One turn moves each row of this set onto another row. After a few examples, where does it send each row asked below?
mimo: [  6 -19  -8 -31 -16  11 -10   3   0 -13  -9 -26 -11   1 -23  -3  22   7
   6  18 -18  -1  22  -8  37 -21  20  -5  -3   0  -9 -12  -9  -7  10  16
   2  -8  14 -26 -14  -5  17  10  24  20  41 -17   1  14  -7   1  10 -10
 -22  18   6]
puz: [ -6 -21  33  18  14   5  26  11  19   9  16  -3   9  -3  -5   4  11  23
   3  16  33  -4  -8  14 -27   2  -5  14  12  11   4  11  12  -7  -1  12
  -3  -8   4  -5  -4  16   2  -9   8 -28  10 -15 -10  19  -1   9  17 -29
  18  26  38]
muzis: [-12 -11 -10 -30 -22  14 -16  -8   4 -18  10  -4  -3  -7 -37 -16  22  11
   8  21 -15  10  25  -2  21 -26  19  -9   1   5 -12 -15   1  -5 -19  15
   5 -10  12  -9  10 -14   5  10  17   3   8 -23 -12  17  14 -13  14 -22
 -27  11  23]
Penu: [ -9   8   1  30   2  24  26 -14 -11  14 -19  -3   0  -3  -6   8  11   9
  -7  13   0  -8  -4  -4  16   6   9  29   5   8 -23   6  13  17  24  13
  -6   6 -13  -5 -28 -26 -10  -9   0  -7   9 -12   7  -2  -5 -10  18 -24
  15  18  18]
mudu: [ -1 -23  15  12  -8  28  16   5 -12  19  -7  -7   3   1  16   5  15  16
 -46   4  -1 -13 -12   3   6   4 -11  10  27   0   0  13   6   8  29  -8
  -7 -11   2  -8 -17  -9  12   7  -5 -19  20  -6  -7  -8  -8   5  26 -17
  19 -10  11]
Leba: [ -8 -24  37  16  11   6  23  -2  18  -2  21 -13   2  -3   7  -3   5  21
   9  22  31  -7  -5   9 -11  -4  -3  19  -5   2   5   0   3   2   6  14
  -7   3  10  -1 -18  20  14 -11   7 -38  12 -24  -3  12 -10  14   7 -14
  -2  25  40]
Buze: [ 32 -26  -1 -25  -7  -6 -16   6  -9  -5 -22 -14  -9   3 -27 -16  22   5
 -20  -6 -27  -9  21  -9  12  -8   4   3   5  10  13 -13  -4 -20  15   4
  23   4   3 -15  -3  13  30  -7  31   6  25 -11 -19   7  -9  12  27 -30
  10   9 -10]
kud: [  0 -26  35  20   9   9  22   1  18  -8  -9  -8   8 -10  -2  11   9  23
   6  11  32  -9 -12   4 -27  14   0  29   2  19  -1  10  23   8   9   6
  14  -9   4 -12 -12  27   3  -7   2 -22   6  -4 -12  14  -2   3  15 -22
  27  21  29]
let: [-10 -16  -1  16   7  21 -15 -13  13   0  -1 -10  31   0 -14  12   3   4
   8  18   4 -19 -29   6   2 -14 -20  16   8  11 -13  17  14   4   7  17
  -9   3   1   2 -36 -12 -19 -23   1  -5  10 -12  15  12   0 -31  25 -23
  -6  16  40]
dilik: [ 30  -3  -6 -12  -9 -11  -6  -3  11 -16 -27  -9  -7 -12 -21  -3  15   2
 -10   4 -14 -16 -19   1  41   3  10   6  -4   7 -12 -18   7 -16  21  28
   1   7   9 -40 -15   7  12   8  -6  22  10   3  -3  20   2   0  15 -15
  -4  22 -16]
funa: [-20 -26  28  -7 -15   6 -10  -9  23  -7  -1 -19  13 -18 -10   6  -3  -4
  -1  -3  23   2  -9   8 -23  -8 -32  17  -3   4 -15  16  11  17  12  17
 -17  23  22  12 -22 -11  -9 -25   3 -17  -1 -17   2   6  13 -16  15 -14
   4 -14  19]
Fab: [ 29 -11   3 -24 -15  -4 -16  10   7 -12 -22 -14  -9  -7 -28 -12  19  -1
 -16  -4 -22  -9   3  -5  30  -3  12   5   3   3  -3 -22  -1 -22  24  16
  13  13   4 -32 -14  12  23   6  15  24  24  -6  -8  16   4  11  12 -20
  -5  15 -21]
Rad: [  4 -17   3 -29 -16  -3 -42  -5  -2 -20  -2   3   0  -9 -47   6  13  -6
   1  -8   4  -3  18  -4 -29 -22   4 -15 -14  11  -8 -13  10 -17 -15  17
   6  -1  12  -3  11   8  -4 -15  23   0  22 -14  -6  17  17   1  10 -38
 -16   0  13]
Povu: [-16 -20   0 -32 -24  14  -1  -4   8 -17  10  -5  -1 -14 -24 -23  16  19
   8  34  -3  14  27   3  17 -30   5 -13  -1  10  -9  -8  -7   7  -5  16
  -4   6  22 -16  13 -16   6   8  -6   3   2 -13 -20  21  20  -7  16  -8
 -22   6  16]
besol: [  3 -24  -6 -23 -14   5  -7   7   9 -14 -15 -30  -9 -12 -21  -2  20   1
   9  24  -5  -5   6   0  36 -27   3 -11 -16   3  -6  -2  -5  -5  18  33
 -15  -6  27 -29  -9 -11  12   5   3  21  43  -5  -2  21  -1  -9   4   0
 -18  16  10]
kopa: [ -4 -13  -5  12   5  20 -13 -17  16   2  -7  -1  28  -5  -7  11   0   6
   8  17   0 -22 -34   2   4 -15 -21  17   5   8 -17  14  19   3   4  26
 -10   9  -3  -6 -31 -15 -16 -11 -10  -1   9  -8  15   6  -1 -30  20 -14
 -12  16  37]
ropoz: [ 20 -25  13 -42 -12 -14 -30  -5   4 -19  -8  14  -7 -12 -34   4   5  -2
  -9  -9 -11 -10  17  -1 -21  -5  -2   9   6  19  -1 -23  -7  -1   6   4
  19  15  10 -13  12  20  11   1  30   1  18 -10 -18   8  19  13  24 -20
   7   1 -14]
ruv: [  5   3 -13 -25 -16  -5  -7  -6   7  -7 -12  -1 -17 -16 -22  15  24  16
 -21 -10   5 -17   8   6  -2  24  14  -7   4  20 -27 -25   6 -13  22  20
   0   3  -1 -30  10   7   0  20  -8  -4   4   7  -9   4  14   5  26 -28
   9   5 -20]
vir: [ 14  -9  -8 -24  -9   6 -14  -5 -17  -5 -15 -22 -14   7 -23  -1  24  17
   4   4 -21  -1  37 -16  19  -4  17   4 -11  17  -3 -18  -8   4   7   9
  14 -14  -2 -21 -18   5  18  -3  37  12  33 -24   4  13 -15   2  24 -24
 -17  18  14]
Dadu: [ -9 -24  29  -3  -3   5   1  -7  14  19   9   7   9  -1   7 -11 -15  -8
 -24  10  20  -9  -9  -2 -12  -3 -35  12  27  12   8  11   7  15  18  -1
   5  34  17  -5 -11  -1   2 -10   4 -15   4 -12  -7   5  -4  17  24 -14
   7  -9  -5]
bam: [-14 -27  22  -7 -16   8  -6 -10  27  -9  -5 -16   9 -20  -8   6   0  -3
  -6  -1  21   4 -12   9 -19 -10 -34  14  -4   0  -9  17  10  12  12  29
 -25  29  19  11 -18 -17   3 -20  -5 -19   8 -15   5   0  13 -21  13  -7
  -1 -10  20]
Lol: [ -6 -22  15  17  -1  23  12  11 -14  22  -4 -18   5   0  11  -2  20   9
 -39  -3   1 -15 -11   4  -1   5 -18  16  25   3   9   7   2  12  28  -7
  -6  -7   1  -7 -23  -5   9   6   4 -18  19 -10  -1  -8 -12   6  28 -21
  24  -8   6]
mizil: [ -7 -19 -10 -19 -19  19 -18 -11   7 -12   9   1  -4  -6 -19 -11  22  17
 -21  18  11  -9  20   4  -4  -8  10 -31   9  14 -14  -9  13 -22  -4   9
  12   5  11 -10  28   0   2  10 -21 -15  -2   7 -24   6  11   4  25 -36
 -14  -5  -3]
fik: [ -7 -27  28   6  10   5  17   3  14   6   5 -27  16 -16   3 -13   6  27
  15   3  22 -14 -10   2 -15   4 -10  26  -6   8  12   3  11   1  19  21
  -2   3   7 -20 -35  19  13 -16   4 -19  10 -14   1  13  -9  14   2 -12
   2  26  43]
Tum: [ -6 -28  18  10  16   2  19   0  23  -4  -3 -14  12 -10  -4   1   3  19
   9   9  29 -23 -16  -3 -13  11  -4  32   1  20  10   9  19  -1  32  18
  13   3   3 -13 -26  18  14 -14  10 -24   8  -2  -8  14  -6   3   4 -17
  23  35  31]
zaset: [ -6 -14  -8 -23 -24  13 -38 -15  10 -20   2   4  -7 -12 -38  -2  23   2
  -8   2   5  -6  23  -2 -12  -7   8 -20   1  14 -13 -12  19 -22 -16  15
  18   6   9  -4  27   8  -5   8   4  -3  10  -3 -14  11  15  -3  18 -39
 -18   1   0]
rif: [  7  -2 -10 -21  -5   1 -31 -10  -3 -22   7   4   3   5 -42  -5  14   8
   3  10 -16   1  15 -11  13 -26  18  -2 -11  13  -7 -21   1  -3 -12  14
  12 -17   1  -3  -8  -1  10 -11  31  -4   6 -26   1  23   6 -15  15 -31
 -30  17  28]
sevuz: [-10 -21  32  -4 -11  12   8  -7  15  19   2  13   6  -4   7 -12 -16  -2
 -24  15  17   0  -4   1 -12  -2 -33   8  32   8   6  16   6  12  19   2
  -2  38  15 -10  -8  -8   7  -8  -4  -8   7 -11  -8   6   2  16  25  -7
   1  -5  -1]
tav: [ -9   5   8  36   8  24  19 -11 -15   6 -12 -10   4   2  -5   5  12   6
  -2  18   0  -5  -2   0  19   7   4  34   6  10 -15   4   5  26  18   4
  -3   9  -9  -2 -33 -18  -9 -12   6  -7  10 -17  14   2  -7 -10  26 -27
  13  20  18]
nalis: [ 10  -8  -5 -37 -20  -7 -30  -3  15 -18  -9   3 -13 -17 -35   8  19   2
 -19 -17  -4 -14  11   1  -8  12   5   1   6  19 -12 -25   0 -17  22  15
  13  13   0 -22  13  17   8  18  14   4  16   1 -13  10  21   4  21 -26
   4   3 -22]

bam -> sevuz
funa -> Dadu
mizil -> ruv
Now these:
Fab -> mimo
puz -> kud
ropoz -> Buze

One turn moves each row of this set onto another row. After a few examples, where does it send each row asked below?
keso: [  6   7  11 -12   3 -23  17  17 -17  24 -19  17 -17 -19   6  18 -16 -17
 -10  19 -14 -23  17   7 -15  -5   8 -24 -10   5]
mag: [ 15  -8   7  32 -20  16  -3 -10  -5  31 -16  19  15   0 -20  -5 -20  -4
  -6   3  -4 -11  -3  -2  -1  -7 -13 -32  -8   8]
revub: [ -2  -2  28  15  -7 -10  12 -16   4  17  11   1  -3  19  10  24   8  12
   1  23  12  -9  27  20 -20  -9 -17 -17 -22   6]
dabuv: [ -9   6  31  -5  -9 -13  14 -17  -7  23  -1  11  -2   8  10  31  11  16
  -1  14   0   6  20  25 -14   0 -11  -7 -26  -2]
vivi: [-23   5  18   6   4 -23  21   3   2  26   3 -11   8   2   3  20  10  20
  -2  36   5  -7  17  14 -12  -5   1  -8 -37   8]
rol: [ 12   6   1 -10  10 -10  30   3   0  -6  -9  10  -2  -2   8  12  15 -12
 -21   9  -2 -23  22  19   0 -10   8  10  19  -3]
tini: [ 20  -6   1  30 -13  12   0 -14  -4  28  -8  14  20   9 -30  -5 -16  -9
   0   2   9  -7   0 -10   5 -13   0 -24  -8   4]
dipad: [ 13  -4  -4  33 -13  20   7  -7   0  24 -11  15  23   6 -18 -21 -17  -2
 -15  -5 -10  -9  -7  -8   4  -8 -11 -19   9   4]
gipa: [ 15   6  -3  -2  -4 -26  -2  21   2  29   0   7  -4 -15   4   5 -23 -24
 -27  14  -7 -20   9 -10  -9 -15   3 -42 -14  11]
puno: [ -5   6  -4   0 -15  -6   6 -17  16   5   7  -8   3  12  12 -22  10  -8
  -5  26  -3 -10 -12 -30  -4  -6 -17 -17  33  12]
Momi: [-13  10   6  10  -2  -3  24  25  13  16  -9 -22  19 -18  23   1   6   9
 -35  31  -9 -15   4  11 -23   8  -2  -1 -12   7]
zof: [ 17  -1  -4  39 -14  19   4 -13   4  22  -2   8  28  15 -21 -12  -6   2
  -6  -8   3  -7  -3   3   6  -2  -6   0  -3  -1]
tumu: [ -1  15   6  -6   5 -21   9  12  10  14 -13   1   5 -24  12  11  -9 -12
 -22  38  -7 -31   4  -6  -3   6  16 -33 -17  27]
Vokid: [-37   4 -19   2   0 -16  15  -4  16  -2  13 -23  14 -12  -2 -10  14   3
  -4  -5  -3  14   2  16  -6  -6   0   3 -18  -6]
Fadaz: [-17   5 -15  -5 -14 -14   4 -17  18 -11 -11 -19  11 -20  13 -13  14 -14
 -17  31  -5  -6  -8 -14   4  10  -6 -21  19   7]
tonum: [-14  14 -23  -4 -13 -12   7   2   8   1   9 -12  -4 -10   3 -11  12 -12
  10 -14  -9  -2 -11  10  -9   9   3  29   2 -10]
vik: [ 13  16  12 -21   1 -19  10  17  -9  29 -14  15  -2 -19   7  13 -15 -20
 -26  16  -9  -6   8 -13 -10  -7  15 -32 -11   6]
vus: [ 11  -2  -1  35 -22  20  -4  -5   1  34  -8  11  19   4 -21 -18 -17  -2
   3   0  -4 -10 -17 -11  -3  -2  -8 -18  -6  10]
bev: [ 10  -3   2  41 -18  24   4 -10   5  21  -8  13  23   7 -11 -13 -12   6
 -12  -9 -10 -13  -7   9  -1   2 -16 -10  -2   6]
Gelub: [ -5   9  12  -4 -14  -3  21  19  -4  28 -13  -2  10  -9  26   2   5  11
 -41  14 -24   3   4   9 -22   5 -20  -1   5 -10]
Foso: [  0   2  -5  -8   1 -18   7  -5  22 -14  -5  -4  15 -10   6  15  24  -6
 -24  25   9 -26  14  17  14  -9  10  -8  -1  15]
gutu: [ -9  13 -23  17 -11 -15  -2   6  19  12  27 -18  10   0  10 -13  -1  -5
 -11 -22  -8   2  -1  16 -13   5  -7  12 -20  -7]
lezo: [  5   0 -10   4 -27 -36 -20 -11   2  29  14 -15   1   7  -9   7   7 -16
   8  24  18   3   5 -15   0  -4  -7 -14 -20  -9]
demef: [-29  16  18 -14 -14   1   6  -7   2  18   1   8 -13 -15  13  -2  -8  -1
  19  -3 -18   8 -18  -4 -29   3  -6 -24 -15  18]
vekit: [-28  12   6  -9 -14 -11   7  -8  -4  18   0   3 -24 -12   3  -4  -5  -8
  40   7 -14  -4 -16  -5 -23   6  -1  -8  -9  12]
liv: [ 22  -6   2  37 -10  14   5 -14  -2  21  -9  14  25   9 -19  -2 -12  -2
 -16  -7   3  -7  10  11   8  -6  -8 -15  -8  -4]
pufa: [  3   5   3  18 -17 -10  13  15   6  27  -1 -11  12   2  28  -6  -1   7
 -43  24 -20 -13   9   4 -19   8 -32  -6   7  -6]
zasep: [-13   7   7   5 -14  -7  22  19 -10  25 -17  -2  -7 -16  23   1  -4   5
 -17  14 -31 -12   3  17 -29  14 -21   5   3  -9]
dat: [-14   2  18   4 -12 -18  15  -9  -9  19  -1   1 -14   2   6  24  14  10
  18  13  -2  -5  16  31 -19   6 -11  12 -23  -7]
Suv: [-23   3 -19  -9  -9 -45  -8 -19   4  10   3 -13   6 -14 -10   2   4 -11
   4  22   2   6   3  -7  17   1   5 -24 -23   0]
daro: [  6  13  -5 -18 -25 -32 -19 -16  -1  25   5  -4   1  -3  -7  14  13 -17
  10  17  13  10  -4 -15   8   8   8  -3 -20  -6]
Legis: [  0  16   0 -21 -20   0   7  -9  10   8  -7  -3   5  -3  11 -13  19 -13
  -9  24  -2  -1 -19 -30  -4   0  -1  -4  32   7]
Lalim: [-24  11  10   5  -6  -2   7  -1  13  17  16   5 -13  -5  12 -11 -18  -1
  15  -1 -16 -10 -12  -7 -29 -10  -9 -33 -15  28]
bikib: [ 17  16   3 -20   9  -7  20  -3  10  -3   3  13  10   4   5  13  20  -9
 -26   1   8 -11  14   8   8 -15  20   7   9   5]
Ner: [ 16   8  -6   1  12  -9  15  -8  20 -13  18   4   7   9   6   5   8 -17
 -21  -4  12 -18  22  13   3 -18  10  -8   6   9]
zita: [ 19  -4   6  37 -17  15  -4 -15   1  26  -5  14  19   8 -22   2 -13  -2
   3  -6   7 -11   2   8   1  -2  -4 -14 -21   6]
led: [  8   6 -17 -15 -15 -37  -5  -7  -8  17  -2  -3  -6  -5 -13  10  13 -25
  14  20  11  -6   5  -8  10   1  13   8  -6 -12]
nuvi: [-15  19 -14  -7 -19  -9  -3   1  14   8  15  -8   8  -9   9  -4  14   0
  -3 -25 -11  11 -13  18  -8   8  -2  22 -16  -6]
bon: [-45  13   7   2   5  -9  23  -6   6  17   3 -15   0 -10   9 -11  -9   6
  11  21 -13   8  -7 -11 -24   4   0 -24 -19  14]
renu: [  2   9  -7 -16 -12 -13  17  -3  -4   8 -18   0  -7  -7   8 -11   9 -22
  -5  32 -10 -16  -7 -25  -3   1  -1  -4  37  -1]

dat -> vekit
dipad -> liv
Now these:
Fadaz -> Foso
bikib -> vik
pufa -> revub

